0: (521 583 570 516 416 445 615 498 451 445 557 568 501 613 465 428 482 371 602 504 615 426 427 551 400 547 583 292 528 391 498 481)
1: (534 419 403 526 614 615 334 621 690 471 349 420 472 73 643 608 373 701 211 376 207 617 691 464 464 285 469 983 397 962 407 529)
2: (555 500 486 533 500 471 523 560 599 521 524 521 486 430 533 485 468 549 482 453 491 588 528 483 450 475 521 554 488 568 456 470)
3: (443 562 580 440 472 480 607 498 426 392 466 518 536 571 483 502 519 457 481 488 594 482 440 503 469 476 620 370 496 499 419 425)
4: (440 557 595 444 474 458 603 311 311 593 550 506 524 973 346 475 677 320 762 677 735 364 298 481 615 649 453 90 612 0 664 472)
5: (477 331 350 528 675 637 227 484 566 627 367 324 513 308 593 616 556 744 343 570 199 510 678 454 674 353 326 870 419 665 523 575)
6: (432 634 562 420 442 416 700 441 367 337 481 501 546 601 426 520 530 374 433 417 595 523 396 528 445 489 623 340 504 480 335 398)
7: (397 784 754 398 268 276 999 490 274 140 655 697 588 744 388 410 457 94 694 350 911 508 253 576 152 653 851 0 617 331 310 250)
8: (437 479 496 435 563 541 451 429 418 536 468 452 520 655 481 509 557 447 537 614 508 443 464 501 579 514 470 432 597 331 576 465)
9: (473 619 633 505 393 418 724 545 437 302 600 624 493 516 491 466 454 310 569 369 714 488 408 532 300 523 647 273 539 491 342 429)
10: (544 511 528 508 484 461 616 460 466 538 619 526 488 617 428 469 525 406 600 508 570 554 483 508 484 620 499 377 512 407 529 469)
11: (562 402 480 565 522 515 421 539 539 633 526 533 440 517 507 449 518 602 586 577 436 503 483 474 610 516 374 550 509 433 621 579)
12: (596 318 434 553 550 643 257 548 657 699 500 490 519 362 552 479 532 726 514 603 320 482 570 466 667 450 318 758 469 500 650 669)
13: (472 642 646 427 365 448 758 434 370 358 587 637 563 752 437 412 527 303 655 456 779 482 320 534 366 606 634 114 583 265 445 371)
14: (494 501 536 468 472 488 523 428 494 591 543 551 520 652 452 484 539 467 645 589 613 411 430 501 587 575 482 387 539 238 579 516)
15: (388 691 765 375 334 401 868 426 188 324 638 652 557 957 306 402 533 150 860 543 999 311 139 541 366 701 722 0 655 34 510 346)
16: (512 574 601 496 418 442 628 525 499 429 550 636 509 521 522 434 460 415 589 449 685 518 427 544 392 558 641 299 523 429 480 478)
17: (422 566 545 427 501 463 607 423 361 470 490 485 519 712 428 494 586 417 620 589 641 436 412 506 503 575 527 254 580 247 558 465)
18: (492 571 555 532 452 423 611 470 456 455 563 567 535 574 442 410 492 419 585 468 597 461 408 545 422 582 571 322 520 410 490 482)
19: (494 634 516 512 402 420 680 598 549 294 559 585 536 298 536 491 387 430 375 296 507 608 542 488 262 459 681 499 464 759 262 386)
20: (557 447 505 521 517 535 436 539 548 518 428 541 522 353 525 540 451 608 452 474 437 509 540 509 506 460 500 615 484 588 484 562)
21: (463 620 536 522 410 350 721 599 528 234 545 571 501 284 606 520 342 354 321 241 484 692 576 539 217 429 705 527 411 900 244 391)
22: (479 666 648 451 385 455 762 505 367 322 569 643 516 582 452 467 474 314 567 411 751 503 319 558 321 570 699 172 576 408 402 388)
23: (515 451 488 485 525 540 429 521 498 526 456 499 496 492 537 503 522 534 508 550 458 456 537 494 570 463 482 522 514 486 540 515)
24: (502 482 605 491 504 517 532 399 447 558 529 541 527 693 439 458 553 508 672 574 621 373 396 527 570 595 491 316 561 251 617 511)
25: (522 448 447 597 492 552 408 621 640 454 436 440 452 242 601 536 440 617 337 416 300 596 616 511 446 379 526 706 423 787 399 548)
26: (577 365 443 544 554 610 260 561 632 647 441 494 449 383 596 517 524 723 520 592 379 420 586 515 655 456 378 694 465 496 613 598)
27: (459 463 466 434 564 539 427 421 427 670 453 418 472 697 421 556 587 541 601 669 502 398 457 422 632 536 411 448 517 273 636 523)
28: (522 445 509 486 494 485 454 396 382 709 624 539 520 884 380 383 638 463 790 668 656 408 345 457 673 653 352 258 595 57 760 582)
29: (535 348 457 473 595 627 246 451 558 706 399 474 480 497 487 522 556 690 610 655 369 362 499 505 712 493 365 639 516 340 655 610)
30: (471 716 559 489 359 351 791 565 428 285 619 623 517 484 490 474 436 277 479 305 636 611 473 530 234 516 709 322 506 607 309 333)
31: (562 407 476 527 560 548 369 444 561 660 501 447 493 485 498 503 582 601 545 573 455 459 484 500 624 502 429 566 480 486 625 605)
32: (563 396 442 492 553 514 385 584 644 542 455 456 471 255 616 518 425 636 373 428 321 531 658 505 495 400 462 771 447 772 479 533)
33: (670 322 384 573 625 658 190 529 646 677 415 442 463 302 579 541 547 779 429 590 257 467 645 495 676 413 342 864 418 562 611 643)
34: (515 328 353 533 642 611 213 501 671 638 377 345 467 208 597 588 532 735 280 524 174 565 681 415 661 336 332 962 392 753 509 621)
35: (450 596 524 454 471 453 646 491 419 386 490 506 519 538 474 467 467 449 484 445 590 515 494 547 444 536 611 385 520 499 404 445)
36: (535 458 519 561 507 484 417 467 482 629 587 539 468 624 436 418 542 487 653 599 576 411 427 504 561 577 384 430 530 262 639 592)
37: (418 528 531 460 520 502 494 402 391 581 507 440 474 729 426 495 608 455 616 626 553 444 441 496 580 555 466 344 578 266 593 470)
38: (479 547 489 479 489 431 559 555 499 394 484 535 497 394 525 550 495 485 361 424 493 562 567 512 444 440 584 561 448 681 435 433)
39: (488 590 494 511 458 489 634 594 528 346 493 507 518 324 573 503 455 464 336 349 476 611 538 540 330 437 654 550 461 759 357 428)
40: (479 527 551 502 439 457 636 474 439 460 607 609 528 589 434 463 477 402 603 487 661 486 439 533 435 593 558 328 544 379 513 468)
41: (572 422 348 595 583 536 377 621 680 501 458 476 454 160 597 549 418 674 261 420 235 652 717 459 502 395 434 913 421 896 424 533)
42: (434 476 497 430 543 530 427 393 408 626 500 409 498 680 399 499 620 485 591 612 581 410 431 470 638 564 449 412 570 269 623 503)
43: (493 429 513 508 524 551 439 460 512 515 439 465 507 506 499 534 567 524 496 589 482 474 511 484 575 457 465 497 467 430 514 543)
44: (452 620 530 505 473 421 629 551 481 400 504 511 515 383 498 491 446 393 391 332 521 624 509 528 377 498 597 486 458 692 334 398)
45: (589 282 366 574 613 655 164 558 658 730 422 458 450 292 565 492 499 778 410 579 275 477 610 454 672 394 306 861 440 550 649 686)
46: (481 519 358 506 560 439 522 549 625 280 419 382 445 112 640 626 405 577 77 297 221 735 727 487 358 304 562 876 375 999 222 417)
47: (580 402 511 562 564 562 330 554 569 623 462 463 514 354 558 535 502 613 453 553 381 485 586 485 571 451 427 710 489 577 609 599)
48: (421 586 582 361 499 567 538 314 298 549 445 473 535 874 354 501 655 408 756 696 715 347 285 508 587 621 491 147 629 53 668 451)
49: (573 428 431 566 516 561 337 518 583 661 454 478 468 462 519 445 525 616 565 605 460 423 516 492 590 493 432 586 488 406 628 597)
50: (434 494 547 435 507 513 518 362 350 572 475 449 490 759 400 489 585 418 637 621 590 418 383 506 612 576 498 270 557 206 599 470)
51: (536 502 562 497 430 452 567 511 454 554 578 586 504 719 416 431 540 395 702 536 612 467 420 502 497 639 453 276 605 269 580 478)
52: (418 546 539 425 523 501 522 397 351 534 505 465 527 701 421 495 564 424 558 584 598 476 413 491 544 549 501 312 560 290 526 484)
53: (530 561 573 528 426 424 582 502 458 501 606 572 508 629 422 440 490 415 652 484 635 479 455 499 430 597 572 331 555 413 534 497)
54: (540 508 635 441 453 531 492 391 359 707 578 607 522 912 346 384 634 456 917 694 766 301 244 532 622 731 451 115 657 0 778 567)
55: (447 479 336 522 603 496 400 560 629 449 361 352 432 151 632 619 425 608 105 380 224 683 774 464 483 316 520 922 341 965 350 518)
56: (480 545 467 534 509 477 579 529 582 366 480 462 494 295 572 518 402 463 298 376 430 629 587 495 388 471 590 629 432 794 332 437)
57: (519 446 314 584 629 474 361 527 606 581 501 396 462 245 607 539 479 659 234 411 208 694 713 423 552 413 403 900 380 830 452 588)
58: (530 503 535 497 419 469 551 540 474 487 603 557 538 574 461 394 449 427 622 477 667 461 395 497 431 570 535 346 568 314 570 519)
59: (512 476 542 479 487 562 462 454 441 611 511 515 531 712 411 519 544 462 658 624 590 388 403 493 607 578 423 347 565 244 667 504)
60: (516 487 515 541 497 548 473 532 569 475 491 549 534 391 530 520 474 578 488 472 487 481 508 516 469 456 567 540 488 581 509 558)
61: (570 372 396 582 570 602 345 593 633 574 446 447 443 278 583 556 479 624 405 438 302 555 648 477 597 428 379 791 426 707 499 574)
62: (477 642 554 492 425 383 759 601 565 174 494 538 530 178 618 524 327 371 196 203 439 698 610 514 203 394 733 608 406 986 131 343)
63: (555 450 401 506 562 551 394 535 576 537 469 469 485 372 546 542 450 599 375 467 337 542 621 466 550 423 449 688 461 637 484 512)
64: (457 465 576 385 521 473 515 348 321 601 511 481 504 849 374 454 619 432 686 721 648 341 308 475 632 595 426 198 616 68 664 499)
65: (546 489 468 561 505 513 436 518 524 568 525 468 462 489 512 452 529 544 521 466 471 508 577 493 543 493 432 604 481 479 586 567)
66: (495 430 477 525 521 551 432 486 509 573 458 433 464 491 496 508 513 562 485 537 426 527 573 486 577 462 427 623 497 503 567 562)
67: (494 525 504 501 459 454 548 459 434 505 532 520 535 593 478 418 501 426 563 490 585 502 472 496 487 554 533 387 535 410 488 487)
68: (464 489 610 404 506 561 466 288 286 575 453 460 541 902 353 497 625 421 785 724 672 296 278 531 650 638 447 131 624 0 690 496)
69: (465 601 437 538 447 406 629 598 585 317 568 493 435 294 560 524 364 442 275 279 416 709 621 464 290 411 588 629 400 834 241 427)
70: (538 403 378 551 570 492 331 527 650 528 440 392 456 257 603 541 467 663 319 445 242 595 691 460 547 364 415 849 401 805 468 561)
71: (460 624 584 493 438 382 721 435 396 438 661 563 521 732 358 434 504 279 654 485 672 476 380 483 450 579 530 183 574 263 531 424)
72: (491 456 640 460 426 547 529 372 394 711 610 611 523 911 367 364 617 406 930 693 773 235 299 484 605 682 423 103 633 0 767 545)
73: (528 513 477 487 536 503 456 473 505 545 469 403 510 480 499 505 517 512 434 533 441 576 528 443 540 469 446 572 478 512 486 543)
74: (520 510 556 441 471 486 542 433 401 571 582 512 513 752 416 422 587 386 673 578 681 406 372 477 561 629 472 225 567 194 661 501)
75: (548 434 458 536 558 557 398 542 568 521 436 478 498 341 599 575 473 596 365 484 380 520 608 502 512 422 475 744 436 648 478 505)
76: (498 577 522 571 437 442 587 617 540 324 492 551 507 264 556 526 356 467 320 310 470 662 565 543 282 379 640 591 439 788 293 416)
77: (516 456 452 561 525 478 432 516 525 586 567 522 496 477 482 490 503 525 519 521 458 507 548 477 512 518 438 624 479 525 548 546)
78: (403 692 671 456 405 420 805 476 393 265 551 591 604 595 437 482 516 266 520 386 726 516 346 535 286 548 724 163 512 457 351 317)
79: (487 379 374 477 650 603 273 485 549 634 337 333 459 406 568 608 556 677 394 581 332 460 628 421 643 353 356 779 473 545 562 583)
80: (517 410 455 496 549 587 398 434 475 642 454 497 497 647 431 504 592 597 652 651 517 375 480 492 652 528 392 463 558 297 670 543)
81: (415 588 487 456 509 456 573 488 482 347 460 412 471 415 552 575 491 423 327 372 434 558 524 515 444 471 567 553 469 707 334 397)
82: (453 491 563 417 525 516 458 324 352 652 510 514 507 902 378 450 637 480 741 736 634 300 344 504 674 631 384 243 618 29 698 518)
83: (438 650 619 445 412 466 752 504 400 309 567 598 581 526 463 455 428 327 561 388 673 509 396 563 301 538 665 276 523 499 397 400)
84: (423 651 603 485 371 458 756 555 426 273 500 573 549 498 467 505 438 358 461 366 614 541 477 569 309 472 663 311 531 570 300 375)
85: (488 587 518 516 455 447 635 563 509 371 496 504 519 398 562 496 418 457 386 374 467 548 502 509 402 450 564 539 479 665 417 468)
86: (590 395 469 530 512 553 329 532 620 588 490 461 454 286 596 507 471 670 337 507 279 537 632 446 554 401 415 784 448 691 488 525)
87: (519 515 503 534 512 523 472 606 558 447 489 526 501 276 561 508 420 572 408 446 458 545 566 494 451 450 549 636 478 658 440 516)
88: (465 640 523 540 433 410 686 653 538 177 455 494 551 156 627 577 329 424 165 224 446 682 622 544 213 368 702 615 399 973 190 345)
89: (523 432 455 530 560 506 391 542 590 524 461 456 518 268 593 574 472 590 401 458 317 556 634 486 477 406 471 712 401 686 522 545)
90: (373 617 574 447 507 431 666 485 381 271 430 470 529 491 531 602 474 354 349 373 554 572 502 548 361 436 668 403 552 661 309 370)
91: (477 588 564 508 444 500 645 588 534 288 444 547 501 309 541 542 369 472 383 367 547 519 488 579 343 430 665 499 467 692 347 409)
92: (384 655 538 398 526 465 622 441 430 340 440 445 540 525 504 546 506 397 364 443 527 529 504 459 446 483 601 440 539 602 373 392)
93: (447 699 574 485 392 368 790 517 463 235 600 551 525 504 504 466 433 279 436 319 611 586 472 513 235 499 675 337 457 590 301 388)
94: (634 359 403 580 580 587 255 526 648 725 544 472 474 397 556 495 515 705 523 549 321 515 618 476 626 425 332 718 479 533 608 631)
95: (429 524 451 449 537 475 501 380 412 543 479 420 519 611 475 555 587 462 516 574 465 477 499 446 600 551 478 477 514 406 526 515)
96: (482 512 523 483 483 451 500 491 447 565 589 541 484 695 479 487 555 438 696 615 607 441 423 484 555 634 432 342 572 265 606 580)
97: (454 602 550 523 442 434 641 556 473 281 493 543 513 413 511 510 420 393 404 384 554 583 523 514 343 425 665 461 507 672 313 440)
98: (539 458 519 517 511 472 486 413 447 673 591 591 533 722 424 399 593 483 755 622 628 383 362 505 627 640 433 298 606 169 701 558)
99: (435 601 676 445 411 431 691 491 396 377 563 548 526 634 407 429 500 317 555 458 699 472 393 514 379 565 646 231 542 411 458 425)
100: (530 551 566 553 444 451 616 576 549 398 557 582 473 389 480 479 371 474 501 415 527 550 508 488 354 521 619 465 495 614 446 514)
101: (562 484 408 599 558 446 452 596 653 472 517 457 486 172 610 528 396 562 226 379 285 682 690 438 448 385 494 815 414 893 333 518)
102: (560 444 470 566 503 549 426 612 609 499 502 541 501 292 612 531 408 630 408 391 354 545 619 518 443 391 534 714 440 726 443 550)
103: (500 452 511 456 536 569 461 454 477 509 437 490 519 487 524 504 549 529 480 541 480 455 502 456 554 494 482 493 493 449 517 495)
104: (508 498 494 508 497 524 543 575 563 419 442 482 485 274 581 540 406 541 374 377 405 553 580 522 388 409 557 614 421 710 414 481)
105: (574 310 483 488 564 596 267 427 527 834 562 543 498 747 436 425 590 600 841 729 562 299 435 468 703 593 300 454 560 73 832 685)

(375 686 788 406 386 411 815 392 228 360 622 612 568 980 313 392 566 187 866 570 927 325 178 563 374 707 675 0 695 0 573 395) 15 13
(549 295 387 490 646 621 186 487 572 767 370 321 415 452 542 595 592 730 422 598 272 465 652 422 702 447 285 816 513 522 599 591) 79 33
(559 343 481 508 534 607 323 463 502 754 518 509 500 704 441 483 643 640 734 715 540 316 441 498 738 585 306 465 563 162 782 655) 105 80
(396 768 749 437 268 323 976 500 291 135 633 683 596 695 394 461 419 169 585 323 841 487 282 569 173 622 866 0 579 371 295 266) 7 78
(571 351 484 544 524 553 301 427 464 875 577 552 474 786 422 366 639 624 865 760 630 288 415 456 731 619 284 374 570 13 824 664) 105 28
(541 378 436 534 593 581 256 418 543 740 474 463 478 618 481 436 572 644 618 633 395 383 512 478 720 522 306 580 526 321 732 614) 29 80
(543 369 397 507 564 563 294 440 556 757 475 491 466 597 503 496 586 619 579 669 422 422 515 458 696 567 286 564 503 354 691 616) 29 80
(432 620 561 480 415 430 674 464 404 398 582 531 497 612 426 510 560 346 523 466 644 527 412 528 439 547 625 236 529 451 429 414) 99 6
(380 628 585 461 420 440 695 481 385 337 488 483 514 568 495 501 498 356 431 402 584 548 455 523 367 514 587 373 506 584 353 357) 6 35
(559 476 556 528 471 543 476 569 532 481 497 506 486 408 542 493 452 544 479 492 504 473 516 565 480 510 522 490 506 496 519 551) 60 23
(470 585 635 467 439 459 700 484 402 411 574 578 554 673 434 439 488 335 624 471 671 453 374 557 406 550 647 224 548 316 493 396) 99 0
(546 540 509 499 437 464 560 553 534 453 513 538 467 438 542 482 458 515 477 430 549 507 522 501 439 470 539 492 519 570 435 464) 2 100
(408 540 507 453 514 464 553 416 381 458 482 431 510 655 444 523 537 454 509 549 564 542 410 518 556 588 477 344 508 387 509 434) 52 67
(510 436 484 498 522 499 363 426 482 652 467 463 489 598 443 480 576 578 608 649 477 431 487 464 623 529 360 534 527 339 659 567) 80 27
(441 597 580 453 490 456 597 415 406 512 561 530 512 756 456 461 550 355 642 560 667 455 404 516 501 624 495 263 597 253 535 467) 17 51
(520 396 512 498 553 603 365 451 519 644 465 492 512 617 455 453 560 567 675 624 553 375 469 474 632 513 373 473 559 269 666 574) 80 36
(484 298 293 508 710 685 148 501 638 626 292 270 441 196 630 649 496 849 166 591 113 573 804 458 711 286 333 999 362 830 504 610) 34 5
(499 368 466 467 542 636 278 416 507 729 429 470 486 639 446 489 607 684 690 721 473 346 480 492 729 534 363 517 551 215 728 622) 80 29
(573 395 341 588 600 570 301 640 700 490 387 418 468 13 647 594 425 731 163 362 113 588 781 453 490 304 425 999 366 999 336 539) 1 41
(504 300 372 485 661 643 178 444 531 760 387 346 465 526 488 564 606 712 525 747 351 400 547 467 832 465 264 695 524 364 720 642) 29 12
(546 438 537 514 529 578 421 501 520 561 441 472 517 471 523 520 514 546 519 534 471 408 521 527 556 452 460 537 487 475 586 556) 23 43
(519 484 555 498 468 519 542 500 518 530 535 557 500 607 475 466 501 489 606 563 581 456 387 497 534 566 512 456 554 358 602 558) 14 67
(550 433 489 506 530 505 380 423 474 674 487 492 463 719 467 438 578 565 687 652 526 375 427 478 662 603 350 459 556 192 739 603) 80 36
(596 319 339 567 626 621 209 557 706 596 368 430 476 155 618 556 436 782 260 489 220 549 743 528 606 283 431 971 370 783 529 595) 34 70
(455 624 501 525 406 414 651 517 451 351 547 515 505 502 502 489 441 390 455 374 578 578 505 495 402 518 653 373 502 528 379 400) 35 97
(584 427 389 625 551 501 378 629 699 510 500 485 477 172 622 532 397 626 318 424 250 632 677 507 496 363 459 867 410 850 407 529) 41 101
(392 615 531 441 451 441 645 481 422 352 480 409 470 476 491 551 483 386 344 440 545 574 476 502 398 519 570 486 494 607 343 388) 92 81
(507 476 499 480 496 556 502 584 555 415 428 484 496 292 556 565 436 546 364 423 437 538 562 512 403 407 594 605 437 688 418 467) 104 87
(471 591 560 500 452 424 679 453 353 457 604 540 544 708 432 473 550 366 626 529 669 499 349 543 422 572 560 226 552 330 466 416) 71 40
(563 511 562 459 440 545 458 590 525 499 482 585 505 483 500 452 452 533 578 498 499 423 436 552 520 545 527 460 539 432 517 511) 23 103
(511 447 544 448 495 564 404 438 434 651 529 478 487 666 455 473 590 497 687 640 571 385 425 521 619 542 399 358 517 186 651 545) 59 42
(451 685 482 487 449 354 791 566 469 193 537 534 529 358 532 490 372 262 284 255 533 706 564 494 238 437 676 496 448 793 171 337) 21 19
(493 577 516 517 399 399 682 447 451 462 595 616 523 631 432 421 505 371 603 498 700 502 396 517 422 613 569 261 557 334 533 481) 40 0
(535 394 471 486 566 560 444 409 477 686 500 504 505 703 459 474 576 548 677 671 572 340 438 489 690 565 365 417 582 180 677 593) 80 59
(540 446 547 530 438 501 472 507 514 649 562 526 495 674 468 427 531 515 716 616 580 422 440 476 570 566 429 378 553 261 666 537) 36 59
(449 517 445 469 580 507 490 449 468 450 414 394 526 502 488 565 499 507 374 509 431 585 546 509 561 472 498 558 500 616 439 460) 73 103
(390 623 532 463 435 445 691 431 391 302 544 471 493 478 438 513 463 308 358 386 585 593 509 527 334 548 657 398 477 621 346 372) 90 84
(533 474 405 525 521 516 436 551 576 451 442 432 503 254 584 526 443 567 280 370 344 586 610 511 492 436 483 700 410 773 399 528) 25 32
(569 331 396 496 599 601 289 389 487 824 501 420 468 673 393 438 638 605 685 783 461 381 469 439 748 609 214 544 551 226 775 660) 105 80
(459 522 421 478 567 410 540 456 474 432 493 455 487 529 508 536 516 464 385 493 450 561 539 493 543 510 471 574 484 589 433 486) 73 38
(473 387 426 501 577 657 302 449 542 709 401 402 458 502 527 572 564 676 503 650 379 416 526 497 741 440 372 654 494 446 614 600) 29 26
(500 417 365 484 634 576 240 435 546 567 342 353 468 297 574 603 537 671 275 577 238 562 623 445 650 381 368 844 447 690 501 567) 5 79
(509 492 506 459 522 561 427 527 501 528 424 529 512 493 521 540 514 564 480 511 465 446 510 531 500 471 542 532 511 513 499 523) 23 103
(603 438 460 527 561 473 449 490 545 642 556 519 520 595 452 435 505 575 576 550 503 484 506 494 572 550 387 513 526 371 589 580) 11 36
(560 462 375 573 599 518 375 637 666 483 417 449 447 136 657 572 398 614 231 340 221 672 720 450 462 369 471 907 348 940 395 502) 41 1
(524 547 512 526 479 456 529 513 487 474 547 568 505 521 452 486 472 434 540 519 564 517 474 470 466 521 524 456 531 483 446 520) 67 10
(518 288 381 507 663 645 131 452 541 792 376 405 502 567 511 547 600 759 564 745 345 345 504 451 764 519 238 700 495 361 765 662) 29 12
(481 556 486 544 466 386 616 621 582 273 544 511 509 237 591 562 351 413 227 238 375 731 667 500 301 400 635 684 408 985 259 417) 69 88
(404 574 501 458 492 483 570 439 445 387 470 460 481 509 511 541 514 409 408 458 490 582 510 473 433 466 585 468 512 617 347 410) 92 81
(555 436 477 509 566 593 329 540 551 601 451 515 499 445 565 500 526 682 512 576 426 407 532 505 621 460 476 600 493 433 600 575) 49 31
(411 650 482 521 450 338 768 541 475 172 544 510 494 322 585 562 414 310 233 208 455 717 574 481 227 469 681 528 450 895 176 319) 21 62
(511 441 417 487 561 560 398 548 573 536 430 443 498 358 555 546 507 613 348 463 344 548 607 494 596 383 468 693 464 621 462 521) 63 75
(516 520 399 569 490 414 457 607 628 372 473 438 431 26 637 564 403 569 118 276 208 746 770 519 345 332 547 913 372 999 260 486) 46 55
(506 525 548 495 465 512 454 498 468 526 552 583 474 574 490 463 491 486 608 525 532 452 440 516 527 560 517 378 525 380 571 535) 67 14
(553 506 505 594 461 472 495 564 581 498 563 580 489 404 530 474 446 502 471 452 466 570 571 465 442 465 502 593 424 619 477 514) 2 60
(573 359 290 568 622 595 249 594 652 668 394 393 448 201 622 601 512 722 299 549 159 592 723 440 638 377 301 940 433 787 514 668) 34 5
(632 245 468 517 578 691 118 421 566 948 520 477 437 703 417 430 619 787 839 875 472 274 463 476 890 584 168 580 599 2 945 704) 105 29
(423 610 634 444 377 390 736 421 385 399 602 578 517 701 410 404 515 280 627 492 753 463 342 534 377 617 613 141 553 338 455 406) 13 99
(557 379 444 557 560 616 344 545 575 589 425 481 503 407 531 528 464 653 484 541 395 454 534 492 563 458 434 704 435 559 573 561) 47 26
(449 596 463 549 494 359 614 596 535 297 507 472 509 249 577 545 377 429 219 281 434 684 624 466 310 385 641 648 424 888 278 388) 69 76
(538 402 456 520 547 579 310 525 552 589 427 457 488 367 571 595 508 630 426 525 383 501 614 524 556 423 445 706 483 588 554 556) 47 75
(474 567 457 552 486 422 585 557 562 379 522 443 483 314 559 475 438 483 331 372 412 642 611 478 385 452 558 632 414 782 343 401) 56 39
(520 503 329 579 549 429 489 651 686 349 511 421 458 42 673 581 393 566 81 278 227 764 740 468 375 325 533 917 368 999 243 459) 46 55
(501 300 298 501 717 676 69 530 684 546 203 277 454 72 689 728 488 843 106 494 68 598 777 434 628 232 365 999 379 926 441 596) 34 1
(535 534 422 575 546 445 504 589 574 417 491 456 479 200 587 540 417 508 242 325 328 651 690 471 376 421 538 714 385 894 301 467) 101 56
(381 656 570 433 440 457 697 438 397 223 465 453 495 509 543 575 492 289 316 363 543 559 480 504 313 486 663 404 481 679 312 326) 90 92
(557 386 505 478 505 558 445 420 434 673 534 549 507 747 432 421 609 499 753 667 592 344 376 497 623 598 380 314 579 172 703 603) 98 59
(592 388 421 558 561 528 347 570 632 622 506 517 464 338 559 518 459 666 466 527 342 507 607 491 583 459 420 753 437 609 541 601) 47 61
(433 572 540 422 500 459 588 339 321 578 549 492 515 941 338 435 614 331 749 644 689 433 307 471 624 644 458 127 594 73 625 469) 4 48
(478 514 532 462 511 515 474 405 493 449 428 466 497 520 509 496 523 506 495 529 494 467 492 501 525 481 492 497 504 512 499 453) 103 23
(506 480 409 567 528 458 464 580 644 442 491 468 448 213 614 531 453 557 204 367 308 643 641 496 434 416 508 823 427 883 358 512) 101 25
(539 326 503 506 606 646 235 429 503 754 455 481 468 755 456 466 615 634 728 786 496 288 421 529 757 551 317 447 588 133 779 620) 105 80
(521 378 434 507 565 573 385 464 554 563 448 446 491 449 520 527 551 606 457 602 409 454 546 486 611 469 420 645 469 524 536 578) 66 31
(439 531 541 409 473 510 525 445 380 408 490 477 512 604 457 517 556 459 499 532 590 446 455 500 511 486 563 377 532 396 462 480) 3 67
(551 497 483 525 525 569 499 555 575 475 487 531 489 372 502 496 455 598 469 452 486 489 491 479 470 442 569 572 489 589 505 517) 60 20
(389 773 733 411 300 375 928 452 294 179 608 673 595 697 396 438 445 129 621 324 877 474 287 562 223 610 809 0 558 354 335 300) 7 78
(519 533 538 523 478 481 536 498 485 521 532 569 501 593 475 413 517 500 611 575 594 481 452 472 493 557 505 410 521 404 578 487) 67 10
(521 525 434 524 512 456 518 595 601 384 503 469 488 259 561 544 417 501 269 343 347 654 640 478 388 424 564 727 412 851 392 479) 56 101
(498 412 510 476 494 564 432 472 503 669 504 498 493 580 500 480 543 590 644 618 563 392 476 500 637 541 434 471 524 327 651 590) 80 36
(502 509 543 447 461 489 526 458 431 522 519 503 512 611 453 455 512 499 595 530 566 468 416 496 498 571 526 367 555 364 537 500) 67 14
(526 628 552 570 430 470 635 675 613 225 506 567 548 145 636 542 323 477 243 253 410 630 574 567 222 434 722 620 412 915 230 397) 88 62
(474 579 526 516 484 488 578 562 524 340 425 491 496 334 571 521 427 469 331 359 497 595 577 492 357 406 633 570 451 716 350 416) 39 56
(479 566 588 444 404 419 710 455 385 457 617 582 499 691 427 385 526 330 658 505 742 444 359 539 434 599 598 164 550 238 540 438) 71 13
(572 285 486 478 575 620 272 464 528 796 484 483 494 669 456 463 596 678 726 751 500 310 443 456 779 515 317 475 531 136 796 706) 105 80
(595 277 414 557 662 699 122 580 683 658 311 399 457 187 671 594 470 833 334 575 215 462 678 476 667 345 402 970 393 738 539 650) 34 33
(466 469 538 477 498 495 448 431 437 638 565 556 491 770 408 449 585 500 737 639 636 394 383 515 595 608 431 316 579 148 690 527) 98 59
(492 378 407 421 627 639 307 406 522 628 345 361 492 542 529 549 583 659 423 635 339 444 568 455 662 424 379 656 460 459 599 578) 79 29
(536 458 454 531 501 518 451 517 569 521 484 508 500 365 560 509 456 554 464 456 430 526 556 490 474 444 494 633 483 599 499 548) 20 60
(534 523 547 513 487 450 524 533 552 469 536 569 515 435 489 473 440 500 431 443 490 526 498 496 442 506 525 513 455 601 467 492) 2 60
(503 327 409 498 613 630 238 408 499 771 421 394 464 614 473 488 627 660 599 729 416 364 522 453 772 497 293 605 512 262 718 656) 29 80
(576 240 401 509 658 692 112 425 557 858 396 380 447 550 499 556 611 803 554 774 363 344 582 413 804 488 215 736 492 352 805 653) 29 12
(527 314 437 460 640 650 194 426 518 823 451 394 466 648 473 524 641 686 690 733 383 349 516 468 809 482 220 642 548 275 751 668) 29 105
(480 583 546 517 456 500 556 626 547 271 459 519 510 213 645 608 403 493 272 336 401 599 617 533 342 341 653 621 432 865 294 406) 76 56
(492 541 457 513 477 449 569 543 540 348 457 450 504 294 586 554 417 468 271 331 375 582 625 497 352 381 575 645 436 787 309 387) 56 104
(491 340 411 439 612 608 287 400 500 677 388 340 455 501 534 576 589 637 481 632 381 433 559 475 720 471 354 636 470 402 636 572) 29 79
